50 stands for zero in the data rows.
Some points, one per row:
78 51 28 44 22 32 30 61
58 53 85 72  0 48 48 52
46 57 41 37 61 51 60 45
66 37  6 44 37 44 35 55
45 56 39 43 56 50 60 50
48 57 59 40 50 52 71 46
55 51 34 39 59 52 65 50
51 24 28 33 60 62 37 47
52 26 18 36 55 61 43 40
48 60 33 50 47 45 48 58
46 59 52 54 57 58 63 51
54 28 48 36 67 61 24 37
51 49 45 42 66 41 67 55
52 50 41 44 69 42 61 45
62 42 66 41 67 50 25 33
47 52 80 49 53 60 30 29
50 48 88 47 59 58 17 45
55 48 94 47 47 58 26 35
50 47 97 48 38 62 37 35
52 53 45 52 47 39 65 60
41 30 83 50 32 78 55 27
59 52 99 53 17 60 46 46
41 63 41 70 36 52 37 61
52 57 57 52 55 40 63 55
57 53 88 74  0 49 49 52
60 34 56 58 47 40 20 45
45 50 31 64 55 50 45 49
49 60 59 55 56 48 66 58
56 47 52 74 31 32 22 56
50 58 43 39 61 49 54 48
43 57 62 54 53 44 76 53
67 44 61 61 51 45 24 47
66 26 66 51 39 36 26 35
63 34 49 59 47 46 22 46
51 46 94 48 38 61 36 36
70 31 49 55 46 30 26 36
67 43 62 61 51 46 24 47
73 45 27 41 32 35 26 59
52 24 31 34 59 60 37 47
71 33 96 49 34 42 24 36
71 33 95 50 34 42 24 36
66 31 99 50 35 48 24 37
65 32 99 49 25 46 39 29
51 59 44 39 57 45 50 43
20 more points follow, each with its number after it:
51 24 28 37 62 61 36 40 0
65 25 68 51 39 37 27 34 1
47 50 81 49 52 61 32 29 2
53 28 50 36 65 62 26 37 3
40 59 50 54 61 52 33 47 4
48 56 48 44 56 53 61 49 5
34 54 46 58 18 72 45 43 6
41 69 50 60 14 71 43 51 7
41 66 42 64 21 69 31 47 8
38 63 37 71 30 61 36 63 9
49 59 42 39 62 50 54 48 10
45 61 37 69 41 54 34 64 11
45 53 32 66 40 48 38 59 12
38 62 36 70 32 60 36 62 13
44 50 29 63 58 51 45 48 14
38 51 36 54 63 49 41 44 15
46 55 49 50 52 43 71 60 16
47 58 42 54 69 56 32 51 17
40 60 49 54 64 51 32 48 18
47 56 46 49 53 43 62 50 19
Which of these numbered points is nearest to each point below, ignoring the direction in which the first points spread most? Its number follows each.
47 56 46 48 52 42 64 51 > 19
47 59 45 40 65 52 49 55 > 10
46 55 50 50 51 43 72 61 > 16
49 59 42 37 63 50 55 47 > 10
48 58 59 53 51 38 70 68 > 16
45 49 43 49 59 40 69 44 > 19
48 56 46 45 59 51 63 49 > 5
72 35 61 50 42 35 21 44 > 1
56 26 99 48 34 57 39 29 > 0
54 52 73 80  6 35 45 60 > 12
Here are 20 other points, each followed by its number:
52 52 99 60 13 43 52 54 0
44 48 39 87 33 38 39 58 1
47 75 44 50 46 52 26 55 2
76 53 29 44 23 33 30 61 3
47 72 36 53 47 48 38 71 4
43 66 20 54 50 56 37 63 5
40 63  9 50 50 57 46 56 6
38 52 36 53 62 49 40 45 7
40 63  9 50 50 58 46 56 8
42 59 19 51 58 58 54 55 9
38 64 44 52 59 58 60 48 10
50 55 48 49 67 47 60 47 11
63 21  9 32 54 60 40 48 12
50 26 30 34 61 61 38 48 13
37 65 57 53 59 48 52 47 14
45 64 61 55 57 47 43 53 15
54 30 48 36 67 60 25 38 16
43 63 59 56 60 49 47 51 17
56 25 99 43 34 54 43 33 18
40 62 48 50 56 34 60 40 19
The same question for these:
49 48 42 45 71 47 64 47 > 11
41 62 48 50 56 34 60 40 > 19
47 71 37 53 48 47 40 70 > 4
47 75 44 50 47 52 28 55 > 2
52 51 45 48 65 41 56 44 > 11
67 38 57 61 28 24 31 52 > 3
44 62 27 51 54 54 35 62 > 5
41 49 31 55 60 41 43 44 > 7
75 35 19 42 37 52 42 46 > 12
54 49 42 48 65 42 69 53 > 11
